In the rows, zero is written as 128.
One turn moves every row onto another: examples first, then more rows asked
j_113: [118 138 157 162 132 158 124 118 139  91  99 127 103 117 100 137 126  97
 112 168 163 109 167 152 119 111 129  96 136 120 111 153 147 154 152  97
  99]
j_328: [121 134  69 146 127 135 136 161 107 109 114 173 119 126  95 140 161  91
 142 139 130 104 133 105 159 104 149 135 142 107 120 132 133 149 144 137
 171]
j_160: [103 138 152 165 134 162 128 116 128 107  97 135 106 101 119 143 137 101
 111 164 163 117 174 154 116 101 123 114 135 126 104 143 139 144 163  98
  95]
j_158: [105 116 164 151 140 156 135 138 129 124 120 124 126 116  79 142 124 151
 131 126 133 127 126 104 140 128 107 107 104 110 107 151 119 153 189 118
 147]
j_887: [ 81 128  94 160 127 144 156 146  99 118 122 141 125 125 120 154 151 100
 145 115 135  97 130 113 167  81 143 135 113  98  97 142 116 172 165 118
 150]
j_445: [113 142 134 133 131 152 110 153 153 126 111 145 121 136 135 167 133  76
 173 172 143 108 184 129 125  95 136 115 157 163 115 117 130 125 119 106
 143]
j_833: [124 140 127 133 125 153 119 162 153 122 124 134 124 145 124 151 139  73
 155 189 150 123 186 120 127 129 124 119 145 155 112 122 142 133 112 104
 157]
j_388: [111 152 165 159 140 166 112 123 139 107  86 149 106 116 106 154 144 103
 127 150 150 108 168 152 112 101 129 101 142 128 120 133 144 145 174  96
 105]
j_873: [108 127 171 143 136 154 129 122 132 135 113 144 119 123  86 150 104 149
 121 130 129 118 149 103 129 124 103 127  90 122 119 151 110 147 185 106
 124]
j_175: [119 131 115 130 126 143 120 159 156 126 117 137 116 130 132 155 120  69
 151 189 150 120 197 119 118 108 133 126 141 155 109 115 133 131 110 115
 143]
j_674: [115 122 159 156 138 153 131 130 132 118 119 136 138 127  90 152 121 152
 134 140 127 112 135  97 133 125  90 129  95 118 112 148 108 139 199 110
 127]
j_861: [ 90 135 108 160 125 139 121 142  97 106  99 134 100 120 130 138 113 100
 118 144 127 110 163 128 149  93 147 138 123  77  80 138 134 171 184 104
 150]
j_973: [115 152  92 140 127 143 112 166 112 101 113 169  94 107 107 126 113  85
 114 162 140 102 170 119 166 106 163 144 142 100 106 135 132 157 152 114
 167]
j_854: [116 145  64 146 126 137 133 157 113 114 121 173 130 134 108 149 156 100
 133 132 139  92 142 108 155 106 154 133 131 112 108 124 119 157 156 137
 178]
j_450: [118 134  68 136 133 128 136 156  95 116 121 164 123 141 117 148 152 101
 153 137 135 103 141 107 156  96 163 139 140 112 112 130 115 147 151 133
 167]
j_161: [ 82 122  97 163 119 143 155 138  99 120 127 144 121 129 115 144 150  98
 150 111 115 113 129 118 170  83 131 133 127  97  96 143 133 161 162 123
 154]
j_870: [100 145 159 153 135 159 134 125 133 102  93 148  98 109 109 128 142  92
 116 165 152 119 183 142 121 100 138 103 140 131 111 145 142 146 146  83
  99]
j_12: [115 160  83 153 119 144 117 154 109 106 111 167 103 124 112 130 114  84
 110 159 132  97 176 123 153 102 164 140 131 102 102 129 119 160 148 102
 168]
j_298: [114 131 122 116 118 134 138 149 139 127 130 148 144 149  97 176 106 108
 140 129 112 124 129  77 169 110 116 123 127 136 120 153  82 130 128 132
 126]
j_858: [103 153 153 169 132 164 125 118 134  98 109 151 109 118 113 135 137  93
 110 157 158 102 168 152 126 108 130 127 142 131 121 150 159 149 158  92
  97]
j_710: [120 135 128 120 134 134 125 154 147 134 116 140 145 145 113 181  86 105
 163 138 113 106 132  81 153  96 116 109 140 139 122 132  87 120 125 127
 144]
j_758: [115 133 116 120 130 138 148 161 131 128 133 147 158 156 115 171  98 101
 147 151 120 112 117  91 154 119 105 111 132 142 127 152  96 123 126 129
 132]
j_614: [112 132 159 160 124 160 135 119 138  86  97 146 112 123 113 144 127 102
 123 170 152 101 171 148 102 106 132 113 129 132 114 151 139 153 169  96
  87]
j_851: [112 129 157 152 141 152 142 120 117 136 122 134 119 118  91 162 124 154
 116 119 134 117 123 109 138 121  98 120 104 113 118 145 109 138 185 122
 131]
j_936: [126 125 136 130 122 147 126 149 160 112 124 135 115 146 127 151 127  89
 167 183 151 102 193 115 117 122 140 129 143 160 107 124 131 134 117 104
 152]
j_524: [115 142 165 151 144 148 116 126 132 127 104 138 124 120  84 164 107 146
 129 119 121 115 130 100 142 105 102 105 112 109 126 138 106 142 191 114
 134]
j_434: [117 128 109 123 119 125 143 158 145 118 123 138 148 150  98 166  97 105
 142 142 121 115 115  88 163 116 125 108 137 143 121 159  85 128 125 138
 137]
j_562: [ 94 121  91 159 131 132 138 135  91 116 117 128 121 128 119 149 142 111
 149 116 127 108 131 110 167  79 141 140 122  86  89 141 114 159 170 122
 150]
j_406: [127 134 110 113 125 131 149 155 136 136 124 142 137 154 106 174  95 104
 139 138 122 117 129  76 148 113 115 119 127 138 132 135  90 127 120 134
 144]
j_616: [ 77 133 115 157 127 148 131 148 106 109 120 139  97 112 129 137  98  94
 121 134 126 101 161 136 163  90 140 139 133  83  74 150 142 163 170 109
 155]
j_665: [105 148 158 156 139 163 143 134 129  91  96 144 115 116 104 136 135  93
 117 166 152 122 167 162 116 108 129 108 146 112 106 157 143 152 155  83
 101]
j_397: [119 141 155 146 137 158 125 115 145 103  85 155 110 118 106 146 135 109
 117 161 164 101 176 151  99 121 131 117 135 134 109 149 139 143 149 102
  96]
j_815: [ 84 134 110 166 134 145 132 152  98 111 111 135  96 110 124 146 111  96
 124 142 126  90 163 133 146  87 143 142 114  83  72 144 131 168 162 101
 163]
j_605: [117 126 116 124 120 140 142 151 133 125 124 140 149 142 103 159  88  97
 145 136 117 106 116  64 160 104 115 128 127 138 129 143 104 143 111 122
 137]
j_443: [113 129 160 163 147 154 131 124 124 123 126 141 128 120  83 147 109 145
 117 118 123 108 129 101 134 124  92 129 106 101 119 145 138 152 178 115
 143]
j_937: [ 98 116 168 152 142 145 128 128 130 118 110 141 115 107  87 162 124 152
 116 125 129 116 135 104 132 126 103 109 109 107 101 153 127 147 187 128
 133]
j_995: [114 151  87 136 124 137 118 160 101 106 106 170  99 130 127 133 126  86
 123 164 138 108 174 122 146 104 173 140 144 105 109 125 131 161 161 107
 165]
j_429: [119 129 127 128 124 148 122 141 164 131 111 142 130 138 125 153 144  87
 171 174 155 116 189 111 125 118 128 134 136 167 111 127 123 127 106 104
 139]
j_694: [121 133 117 121 138 142 121 169 153 125 122 148 123 144 119 153 134  77
 159 173 135 115 194 119 123 114 124 127 150 150  94 123 135 113 108 122
 149]
j_435: [114 134 120 140 129 139 116 170 157 121 136 146 124 137 119 154 129  82
 162 187 139 124 193 136 129 123 134 136 149 154 105 136 131 122 117 109
 159]
j_741: [131 139 121 118 128 136 153 148 143 115 116 135 151 162 112 163  99 112
 151 147 130 101 126  70 151 120 111 123 135 136 117 145  86 119 124 115
 133]
j_994: [108 112 164 159 144 147 128 129 123 126 139 131 124 116  84 155 108 150
 131 136 133 116 131 113 141 119 101 112  97 119 118 159 114 146 185 122
 133]
j_87: [112 124 116 137 127 151 109 163 155 120 126 142 123 130 130 151 129  75
 161 178 151  96 176 118 131 115 128 140 148 165 104 127 152 130 109 122
 152]
j_966: [114 124 123 116 132 131 150 146 149 134 104 139 154 155 114 173  92 108
 150 138 121 108 129  78 137 117 100 120 118 138 111 149  93 125 122 124
 127]

j_562 goes to j_450
j_429 goes to j_397
j_710 goes to j_445
Now find these:
j_741 goes to j_936
j_605 goes to j_87
j_175 goes to j_160
j_113 goes to j_994
j_694 goes to j_870
j_12 goes to j_815
j_158 goes to j_434
j_973 goes to j_616

One turn moves every row onto another: examples first, then more rows asked
j_141: [154 130  83 112 106 107 161 137 148 181 125 106 115 123 198 148 104 146
 157 153 127 132 166 126 166 131  90  98 142 141 139 122]
j_701: [133 169  93 124 105 114 178 135 140 134 136  98  65 145 157 121 131 129
 138 107  98 147 203 122 126 131 116 139 142 151 116  95]
j_189: [110 161  84 113  94 151 163 138 114 115 122  87  92  94 181 146 137 160
 131 153 117 120 193 100 105  96 120 137 148 124 100 109]
j_183: [125 155 111 136 113 135 180 135 124 122 139 101  96 141 144 131 145 114
 149 107 111 156 208 133 111 138 126 144 156 131 127 102]
j_869: [121 140 112 122 101 135 145 134 112 122 110  90  96 107 188 159 123 161
 134 120  93  90 196 124  92 126  97 131 152 154  91 108]
j_547: [115 149  84 143 108 129 169 167 127 150 166  97 110  89 197 193 111 126
 151 140  98 103 166 132 112 107 100 126 125 113  96  91]
j_322: [129 142 116 132  98 120 139 127 140 167 125 101 135 108 195 134 131  72
 140 150 119 127 173 118 127  89 101 126 126 135 143 159]
j_520: [159 140 103 128 103 129 134 127 147 162 110  96 102 120 201 169 120 148
 145 154 113 132 167 101 159 131  85  93 135 147 122 133]
j_444: [131 134 102 150 115 115 156 116 110 155 153 116 133  85 164 128  79 164
 123 125 154 112 151 102 110 121 116 130 153 126 129 113]
j_997: [137 160  87 120 105 118 183 171 133 150 149 118  75 119 206 139  96 160
 104 129 109 117 182 152 121 117 122 138 145 138  93 120]
j_321: [146 126  76 120 105 107 150 140 149 187 123 101 113 128 183 141  99 140
 142 147 124 134 166 136 165 127  88  91 144 139 137 118]
j_118: [149 122 115 145 116 125 169 127 106 155 119 134 115 118 159 129 106 153
 119 141 122 141 130 104 155 143 104 153 144 132 114 120]
j_918: [156 134 112 137  97 143 154 125 125 156 139 132 116 111 164 137  98 111
 147  89 127 132 163 110 126 140  72 111 161 107 142 147]
j_385: [140 158 119 155 118 163 169 146 115 138 158 110 128 123 146 160 149 104
 148 124 138 126 194 142 119 144 105 143 156 106 115 118]
j_571: [110 145  98 121  97 147 159 136 110 111 112  77  96 104 175 149 130 157
 133 141 104 116 188 107  91 110 120 138 158 129  97 102]
j_596: [102 149 116 118 133 132 147 131 137 165 131 129 124 110 197 159 123 118
 114 128 128 126 165  89 167  72 133 146 134 144 140 129]
j_709: [101 143 139 157 111 110 163 123 116 167 155 133 125 105 156 155  89 125
 157  98 116 129 160 105 135 119 125 151 136 149 157 115]
j_816: [112 182  99 119  97 148 157 190 137 147 173 126 107 116 176 162 133 116
 112 122 117 130 191 112 140 119 151 142 131 127 119 117]
j_97: [117 143 113 130 111 127 138 136 139 165 118 123 131 106 213 145 124  86
 136 156 122 130 176 105 151  86 116 132 123 136 149 151]
j_194: [134 133  56 111  99 106 178 132 129 191 143 131 107 119 168 124  91 137
 139 124 123 123 150 142 147 108 103 115 143 127 132 117]
j_585: [133 134 108 145 113 114 160 122 106 156 145 116 132  74 165 141  74 166
 131 128 144 111 146  99 119 116 104 136 158 128 130 109]
j_991: [ 98 137 112 142  80 115 117 124 117 175 127 128 128 103 146 152  95 124
 124 110 100 134 179 112 122  99 132 139 163 136 135 143]
j_506: [104 127  83 160 111 111 164 162 123 141 145 118 135  94 202 176 115 116
 108 130 110 100 178 141 101 127 130 163 124 134 109 125]
j_669: [106 128 135 145 114 143 139 132 114 165 124  85 101 107 184 171 108 129
 126 107 110 115 141  90 128 119  77 124 144 147 129 153]
j_627: [115 125  78 158 110 105 175 155 124 136 144 113 129 106 203 180 110 115
 116 128 113  91 178 138 102 131 131 158 117 142 118 135]
j_386: [141 152 106 144  89 116 138 129 133 176 135 102 122 111 191 135 138  76
 138 142 118 144 183 127 122 109  90 109 128 134 145 160]
j_534: [116 139  65 136 106  96 173 150 138 183 127 126  93 127 206 173  96 115
 144 127 107 124 167  96 146 116  87 127 144 141 115 153]
j_254: [ 91 142 140 160 101 112 164 114 118 158 152 132 117 113 165 158  95 141
 159 102 119 127 158 107 138 120 133 149 131 145 156 118]
j_988: [135 158 116 148 113 151 172 144 110 132 160 106 116 126 146 154 161 104
 151 119 119 149 197 135 115 143 109 143 159 109 126 114]
j_678: [158 145 117 156 108 116 154 164  88 124 156 111  85 116 144 134 128 135
 122 110 130 135 180 132 100 117 112 118 144 126 104 110]
j_654: [114 147  93 115  98 140 159 139 105 111 118  86  93 102 170 157 133 159
 136 134 106 105 197  99  95 110 113 133 156 150  96 107]
j_278: [123 161 103 131 119 127 178 133 137 135 149 100  86 149 151 125 140 120
 148 105 107 158 211 141 119 123 124 139 138 141 118  98]
j_16: [132 161 118 136 113 144 183 130 128 132 155  97 103 135 148 134 149 115
 153 110 108 156 201 142 111 129 118 152 157 123 119 101]
j_123: [133 150  91 146 101 122 164 148 164 141 153 114 148 108 187 192 116 147
 120 110 129 117 187 142 146 152 123 151 154 111 128  99]
j_591: [111 144 120 123 128 132 146 138 132 167 126 116 122 107 207 157 115  99
 113 148 122 133 175  90 162  76 132 137 129 146 144 133]
j_602: [123 170  89 121  95 153 161 136 116 125 134  81  82  95 175 146 135 133
 121 152 108 136 194  89 110  87 130 142 147 113 108 112]
j_944: [118 188 136 137  94 158 136 146 120 144 116 112  79  93 170 160 135 157
 150 111 105 119 172 126 110 130 130 151 150 139 120 115]
j_291: [136 169 103 139 132 121 180 155 146 148 146 130 115  87 194 162 129 117
 121  97 136 117 226 134 129 141 100 142 144 154 137 102]
j_449: [130 139  88 149 104 122 167 156 157 142 149 131 140 106 185 189 116 151
 121 111 121 123 192 148 145 162 123 148 153 117 122  95]
j_387: [146 142 101 121 101 142 161 141 159 196 138 107 138 102 198 149 112 103
  95 114 125 136 182  95 153 110  96 133 127 111 130 118]
j_3: [111 138 118 136  94 132 150 141 112 127 110  97 101 114 184 171 116 153
 135 117 104  76 198 137 102 125  91 130 147 156  92 114]
j_565: [156 126  91 122 105 119 151 130 149 169 112  96 107 125 180 165 111 147
 154 150 125 130 170 118 171 134  87  92 150 148 134 130]
j_544: [138 142  61 111  93 101 168 139 140 188 133 122 108 122 179 124  91 131
 145 137 122 132 157 137 155 123  94 106 151 130 137 110]
j_245: [119 140 114 123 110 116 136 138 138 177 135 105 139 107 209 146 126  84
 138 153 123 133 181 108 138  86 115 122 124 140 151 150]

j_602 goes to j_386
j_3 goes to j_596
j_988 goes to j_544
Now find these:
j_918 goes to j_997
j_16 goes to j_321
j_291 goes to j_118
j_245 goes to j_183
j_709 goes to j_449
j_278 goes to j_565
j_944 goes to j_387
j_123 goes to j_444

